One turn moves every row onto another: examples first, then more rows asked:
q271: [ 14.7  -6.0  -4.0   5.1  -5.6   8.1   5.0 -12.5 -24.2 -12.0 -16.0 -17.1
   3.4  17.8  18.8  -1.4 -23.0   5.5   7.9  -5.9]
q627: [-22.0  -1.1   8.7   7.6   8.4   6.0 -14.8 -20.6  -3.6 -14.0  28.3 -16.9
 -13.5   5.2  -7.1  -2.0  -1.4  26.8   0.1  -7.7]
q879: [ 23.0 -10.7   2.7  16.7   3.8  16.3  -4.7 -21.1  -8.2 -21.7 -19.4  -9.0
   2.7   4.5   9.5   0.1 -20.1   4.7   6.2  -8.5]
q559: [-28.8  -5.3  -6.0   8.1   4.6  -5.1   5.9 -23.0  -4.3  -5.2  22.1 -16.4
  -7.0   7.3  -5.4   4.6 -16.7 -25.4   5.1  -8.7]
q765: [ 16.1  -5.5  -4.5  -5.1   7.2  -8.4  13.3  -5.9  -8.4 -21.7 -27.7   8.4
  16.9   1.3  10.1   4.7 -15.2  -3.6   3.6 -11.3]
q948: [ 16.0  -2.2  -4.4 -23.8  25.9 -14.4  -0.6 -12.8 -25.2 -20.3  -2.0  -1.4
   5.4   5.3  -6.7   6.3 -14.8  28.3  -3.1 -11.1]
q574: [ 26.5   2.7  -8.1  -6.6  11.1  -0.7  11.8 -11.7   0.7 -15.6 -31.0   9.1
   8.4  -0.2   0.1  -0.4  -4.9  -2.2   4.1 -12.8]
q827: [-19.9   7.5   9.9   3.3  -7.1   4.5  -9.4 -15.9   1.8  -1.7  22.2 -21.3
 -13.4   7.2  -9.3  -5.2  -1.5  25.6  -3.6 -13.4]
q770: [ 20.8   6.1 -22.7   5.3   2.2  14.9  14.3 -13.6 -20.2  -3.3  -1.2  -8.9
  -1.8  13.6  11.4   1.9 -24.6   1.3   8.7 -12.5]
q984: [-18.6  -3.2   9.0   6.5   6.2   3.3  -7.3 -30.4   6.9  -7.0   3.6 -24.8
 -16.4   7.8 -15.2  -6.1   2.3 -19.3   5.8  -2.3]
q22: [ 14.9  -3.3 -16.6 -10.5  20.0  -7.1  16.4  -6.5 -20.8 -21.2 -17.4   7.7
  10.9   7.7  13.1   6.5 -12.9  -1.9   7.9  -7.3]
q601: [ 25.8  10.4  -4.7 -25.2  15.1  -8.5   1.8 -12.7 -10.8  -5.9  -8.2  -3.0
   1.1   3.0 -15.3  -0.1  -7.8  27.4  -5.7 -17.5]
q825: [-28.3 -10.7  -0.6 -18.4  15.2  -3.6  -7.8 -19.7 -15.0 -18.3  -8.1  15.7
   3.6  -8.0 -19.6  11.5   1.7  -6.4   3.3  -6.9]
q345: [ 24.2   4.3   1.5 -15.9   4.4 -13.3   3.4 -10.5  -0.3 -10.0  -8.8   4.6
  12.0  -6.9 -15.4   5.3 -21.0  20.1 -11.7 -24.9]
q745: [-21.5  -4.0  -5.6   9.7  20.7   4.3  -3.4 -32.2  -0.2 -10.1  20.4 -16.1
 -16.6   5.4 -13.6   1.7  -3.0 -20.9   8.9  -3.2]
q151: [-26.7  -4.3   8.1   5.2  -8.8  -4.9   1.5 -21.8   3.1  -1.1   6.3 -24.9
  -6.5  10.1  -8.3  -2.7  -8.6 -23.9   1.8  -8.6]
q287: [  3.3  -6.7  19.3  12.3  13.7  15.1  -1.2 -27.1   1.7 -21.9  22.5  -6.1
  -7.2   4.2 -19.3  -8.7   9.6  13.7   3.3   3.0]
q175: [ -4.0   0.5  -3.7  12.4  12.9   9.3  15.8 -19.9  -8.9 -14.1  45.9   4.5
  -1.7   3.2 -15.1   2.8  -8.2   5.5   2.4  -5.0]
q89: [-25.4  -2.0   4.8  13.3   4.1   4.1  -8.5 -18.5  -1.3 -14.3  35.9  -8.6
  -5.8  -0.7  -6.5   4.7 -13.4  21.5  -3.5 -15.6]
q71: [ -4.9  -5.0  30.6   2.6 -17.0   2.4   4.1 -14.4  -3.3 -10.2  10.3 -19.1
   2.4  13.5  -9.7 -13.6   5.6  11.5  -1.5   0.2]
q903: [-23.8   6.1   5.9   8.7 -12.3   1.9  -4.1 -13.7   4.1  -2.2  31.4 -12.2
  -5.4   1.4  -8.2   0.1 -12.9  19.4  -6.3 -18.6]
q405: [ 29.2   1.8 -15.9  17.7  10.7  21.5   4.5 -22.7  -5.9 -13.5  -5.2  -0.4
  -2.6   1.6   2.2   4.5 -22.9   1.5   6.8 -14.0]
q950: [ 14.3  -8.3   2.0 -13.4  14.2 -18.5   0.4 -10.1 -14.7 -23.8  -1.8   7.0
  17.7  -5.2  -6.5  10.8 -27.9  21.8  -8.9 -19.2]
q232: [-23.0   5.9  -6.1 -27.7  -1.0  -2.9   2.2 -13.9  -8.0   2.0 -10.7  11.3
   1.2  -4.2 -23.4   6.3   5.3  -8.0   1.4 -12.7]
q897: [ 24.4   6.0 -18.8 -10.5  24.0   0.5  15.3 -11.5 -11.8 -15.3 -20.2   7.7
   2.3   6.0   2.6   2.2  -2.6   1.0   8.9  -8.4]
q956: [-25.6  -3.8  -5.7 -16.5   4.1  -3.3  -0.3 -16.6  -5.8  -8.8  -4.4  20.2
   6.2 -12.7 -24.1  12.9  -4.4 -12.4   0.1 -16.0]
q516: [-12.5   1.0   8.0   2.3 -17.4  -3.2  23.0  -5.8 -13.4  -2.9  33.7  -8.5
   8.1  12.9  -4.7  -3.1 -13.6   3.7  -1.5  -8.7]
q314: [-26.5  -2.8  -1.6 -28.6  10.6  -2.7  -6.5 -17.7 -17.6  -7.9 -13.3   6.8
  -1.8   0.0 -19.3   5.1  10.8  -3.4   5.2  -4.0]

q232 goes to q956
q71 goes to q516
Now find these:
q89 goes to q627
q405 goes to q879
q948 goes to q601
q897 goes to q574
q559 goes to q745

